In the rows, 128 means zero.
Each row of X is roughly a mix of the hidden directions of one of 4 groups; some rows fit no group.
X (138 x 14):
[[ 94 123  93 127 143 163  99 177  97 107 149 151 134 114]
 [ 88 105 109  82 179 138 123 161 128 115 142 158 122 135]
 [135 122 104 141  93  81 142 148 114 153 100 167  90 146]
 [100 126  87 125 148 164 104 174 115 160 162 142 140 115]
 [131 106 155 144 126 122 114  64 104 110  84  97 128 135]
 [112 111  46 146 139 134 109 151 136 149 144 139 142 135]
 [127 166 137 105 156 118 154 119 181 158 173 119 136 140]
 [125 160 164 105 151 159 150 144 132 169 170 147 115 102]
 [134 136 118  94 160 139 161 155 174 144 176 153 116 119]
 [132 116  75 126 131 102 136 132 148  90 102 146 177 155]
 [ 90 132 117 118 174 170 116 124 137 168 172 123 115 113]
 [111 104 119 142 130 167 109 136  65 111 101 161 125 104]
 [125 151 121  91 152 107 150 172 143 138 173 160  99 142]
 [118 136 157  84 146 104 124 163 142 141 171 110  86 146]
 [169 145  99 151 123  86 156  85 126 150 110 146 141 156]
 [125 140 161 132 114 102 143  86 180  93 121  92 117 139]
 [157 123 146 135 105  79 147  85 142 107  84 116 131 154]
 [ 97 120  84 146 138 101 116 102 112  81  96 146 133 159]
 [ 82 114 104  96 141 121 111 175 150  88 125 132 154 146]
 [159 103  78 117 144 122 129 141 118 128 110 148 191 144]
 [176 129 102 178  89 113 129 104 141  97 134 102 116 127]
 [142 110 103 131  81  99 118 182 148  88 116 118 137 139]
 [108  97 107 144 135 114 123  74 110 146  70 138 133 146]
 [166 166 163 130 125 103 154  94 138 168 152 111 105 137]
 [ 95  97 115 128 118 151 104 153 131  66  99 126 157 116]
 [ 89 103 174 123 138 149  97 102  92 127  98 103 109 120]
 [ 83 110 155 146 118 136  90  93 102 121  95  93 108 128]
 [113 134 164 100 129 168 122 185 124 148 160 130 117  96]
 [116 122  76 166 134 103 108  83 101 110 110 129 121 157]
 [140 114  77 150 129  96 141  98 115 161  93 161 135 153]
 [ 98 118 104 121 144 169  98 177  98 157 149 140 139 111]
 [141 151 156 132 144 100 135  62 145 130 138  87 116 152]
 [130 141  80 119 144 141 143 169 140 164 151 169 163 126]
 [151 133 113 104 161 152 147 139 147 179 150 142 177 118]
 [147 143 144 121 165 133 163  79 105 174 124 164 126 128]
 [108 121 104 154 119  92 113  93 119  72  96 121 116 158]
 [157 109 101 139 125  89 152  90 124 160  85 153 133 153]
 [161 160 146 129 112 143 133 165 145 116 189 104 114 106]
 [ 83 107 174  92 153 140 127 111 113 120  80 140 142 128]
 [122 127 181 148 107 145 109  87 127 119 118  72 115 109]
 [ 89 129 110 146 118 159 105 159 124 187 151 127 106 106]
 [161 157  89 158 114  85 146  97 134 112 117 137 154 158]
 [110 104  97 137 152 170  97 140  75 160 133 144 130 111]
 [ 95 103 120 170 105 140  94  99 113  97 101 104  98 118]
 [196 129 174 109 120 143 158 123 133 144 130 122 151 105]
 [151 156 141  94 150  98 168 126 176 125 164 136 121 147]
 [137 122  60 161 141 118 122  90 137 103 122 127 161 148]
 [132 109  74 107 147  99 141 141 158 117 113 149 170 159]
 [182 145 107 160 106 105 140 128 101 149 154 141  83 130]
 [143 121 106 153 138 110 136  64 112 177  99 133 127 146]
 [133 122 176 132 125 156 132 104 101 188 119 124 103  99]
 [147 134 169 136 126 135 137  98  92 182 129 131  82 114]
 [137 126 118 139 133  96 164  79 133 171 102 162 100 144]
 [162 154 171 136 126 109 150  70 105 112 100 128 139 137]
 [ 92 112 134  91 149 156 119 162 142  81 119 138 169 119]
 [132 104 109 140 122  95 123 103 107  68  82 136 130 154]
 [152 147 102 122 132  95 146 124 156  79 126 133 178 158]
 [143 101 167 117  93 118 117 158  89  93  85 131 116 122]
 [146 131 168 152 102 139 123  88 155 114 131  68 121 111]
 [122 136  58 150 127 101 121 141 132  82 135 147 138 154]
 [112 155 165 102 132 147 138 146 173 170 153 107 158 115]
 [121 148 107 140 140  96 140 110 151 113 169 130  64 149]
 [112  91 146  96 125 139 140 148 130 104  70 162 159 118]
 [153 152 156 137  96 138 150 117 180 151 128  99 167 109]
 [121 123  74 161 127 109 130 102 107 175 102 158 122 146]
 [159 166 145 114 146  85 140 120 112 162 165 124 101 158]
 [145 113 158 113 106 136 135 130 139 107  76 121 193 121]
 [157 128 156  97 114  80 138 146 105 100  92 139 151 159]
 [128 147 141 148 115 113 125 117 128 191 157 107  73 131]
 [159 128  84 157  82  96 136 147 173 114 131 114 135 137]
 [136 147 113 142 131 170 124 149 110 191 164 139 140 101]
 [122 110  97 100 137 144 129 198 149 147 160 149 125 115]
 [ 90  94  87 131 130 148  98 165 101  95 108 150 136 123]
 [125 112 133 106 121  99 135 133 133  72  76 139 166 152]
 [137 126  66 154 124 105 111 119 128  85 117 121 166 156]
 [145 132  56 160 117  87 128 119 136 113 129 137 131 160]
 [114 156 152 132 132 157 130 117 167 177 169  94 125 106]
 [ 92 162 112 135 157 125 117 110 139 174 176 111 102 143]
 [102 134 184 106 142 153 129 129  94 174 124 145 102 109]
 [150 112 169 110  97 122 123 182  86 119 114 140 101 115]
 [100 103 190  87 126 156 126 156 127 139 105 129 126 103]
 [159 124 150 118 115  83 153  93 164 106  94 111 145 154]
 [116 130 106 152 147 108 129  56 154  99 120 105 126 151]
 [157 171 116 147 133 109 148 107 122 187 165 133 111 139]
 [ 96  78 153  94 135 164 114 151 136 100  99 124 138 103]
 [100 141 167 135 156 135 113  64  97 112 118 109 112 136]
 [167 101  89 143 104  97 124 124 143  85 103 113 156 146]
 [119 142 204 124 129 143 124  87 105 119 114 102 115 117]
 [ 87 118 135 139  93 120 124 137 170  70 109 117  99 122]
 [139 129 127 109 117 143 148 151 177 169 121 126 189 117]
 [ 82 104 121  97 150 153 114 158 134  88 108 145 167 124]
 [122  98 143 133 114 179 108 134 108 141  92 117 175  94]
 [103  92 158  91 138 142 124 128 152  92  87 114 167 123]
 [102 141 180 101 143 167 129 152 128 154 159 126 103  97]
 [118 144 166 120 142 186 122 143 122 150 169 116 118  86]
 [146 152 154 163  90  94 129  89 124 144 125  98  89 138]
 [105 118  73 119 138 141 111 191 122 140 151 152 141 127]
 [102 126 123 138 176 161 121  70 107 169 134 128 124 122]
 [ 97 116 115 126 130 166 103 161 116  66 123 135 157 108]
 [111 143 187 122 132 155 138 110 129 173 140 121  89 101]
 [142 154  66 165 114 105 127 138 110 166 144 150 129 146]
 [151 124  69 169 127 104 136  84 117 141 108 146 134 148]
 [ 96 124 138 116 142 190 109 166 129 128 162 122 132  90]
 [106 168 193  94 153 130 148 124 111 114 138 150 113 128]
 [114 137 124 129 147  88 137  76 163  87 130 113 108 163]
 [156 149 166 150 105 103 125  76 124 142 115  81 133 141]
 [119 129 166  82 137 127 143 142 165 113 106 123 187 133]
 [149 175 145 152 112 134 143 100 169 153 163  95 138 117]
 [124 110  90 108 138 116 130 145 168  84 117 128 182 148]
 [139 143 115 119 120 122 160 156 193 148 172 136 106 120]
 [105  95 147 149 105 125  90  99 102 111  82  92 118 131]
 [103 126 180 124 111 149 108 139 138 142 149  86  81 104]
 [158 126 145 142 118  98 160  72 119 156  88 145 111 139]
 [127 120 151 109 124  94 128 110 161  66 105  96 143 153]
 [129 111  62 151 115  90 123 119 146 101 105 128 142 160]
 [128 146 104 166  97 158 130 151 148 171 163 129 106  95]
 [123 136 206 122 119 129 132  90 119 113 107 103 105 120]
 [121 102 185 100 114 121 125 123 153  82  98  95 125 125]
 [165 121  74 135 101 108 144 170 161 113 131 143 152 135]
 [107 103 129 123 113 131 112 141 148  54  96 114 158 127]
 [150 106 112 154 122 106 133  62 137 116  84 111 146 143]
 [135 134 189 126 106 110 131 104 148 149 130  85  85 126]
 [143 118 136 132 123 151 141 104 143  78  91 132 188 112]
 [125 135 102 131 106 146 117 201 138 107 169 135 119 109]
 [140 120 133 175  86 126 110 101 118  90 119  95  87 117]
 [ 97 116 142 136 125 159 101 148  88 162 142 128  77 102]
 [117 125 186 124 112 104 116 106 126  96 116  90  82 137]
 [166 149 172  95 123 129 154 166 138 160 162 134 114 113]
 [152 168 140 156  98 104 142  92 172 132 142  90 135 138]
 [ 81 101 119 109 137 115 109 139 118  72  87 141 139 149]
 [143 102 110 141 107  86 129  94 155  97  86 105 143 156]
 [166 139 173 137 115 102 145  70 131 109 110 102 117 136]
 [103 128  88 121 138 136 109 176 138 182 168 127 123 130]
 [103 127 164 103 132 179 120 177 117 121 143 141 128  88]
 [150 126 105 158  95 107 116 117 164  79 126  85 146 140]
 [122 148 115 123 118 137 140 174 184 144 181 125 111 113]
 [131 135 108 133 138 121 136 126 132 213 157 135  97 132]
 [ 80  95 169 117 124 143 110 114 104 117  76 128 112 117]]
Here is one row of each group, with its name. Which group are the others in?
[128 156 157 118 137 154 150 143 119 190 156 155 107 103] : (85)
[ 97 109 135 100 127 156 135 161 168 102 104 139 177 110] : (57)
[148 136 200 124 101 137 134 126 123 145 137 101  89 103] : (118)
[114  95  82 100 156 130 124 161 123 101 111 165 162 140] : (34)

[189 151 119 148 113 127 144 126 147 169 173 108 123 117] : (118)
[159 132 139 127 118 106 149 109 144  52 105 129 153 138] : (118)
[151 149 197 110 102 141 133 157 132 101 141 105 131 105] : (85)
[125 117 154  73 183 134 150 132 107 123 127 172 126 132] : (85)
[161 160 153 137 114 119 153  92 172 103 128 101 165 129] : (34)
[153 122 130 158  91 173 132 128 143 153 112 117 170  85] : (57)
[133 150 147 153 125 151 141  86 151 185 151 109 104 106] : (85)
[152 145 154 111 109 144 139 186 122 176 155 139 125 103] : (57)
[170 153 169 112 135  95 160  94 136 161 139 121 109 146] : (34)
[ 87 121 170  93 174 127 130  95 111 103 113 139 107 139] : (85)
[149 170 112 172 122 136 137 102 107 181 158 136 115 119] : (34)
[109 157  73 124 150 121 131 159 154 106 171 147 146 145] : (85)
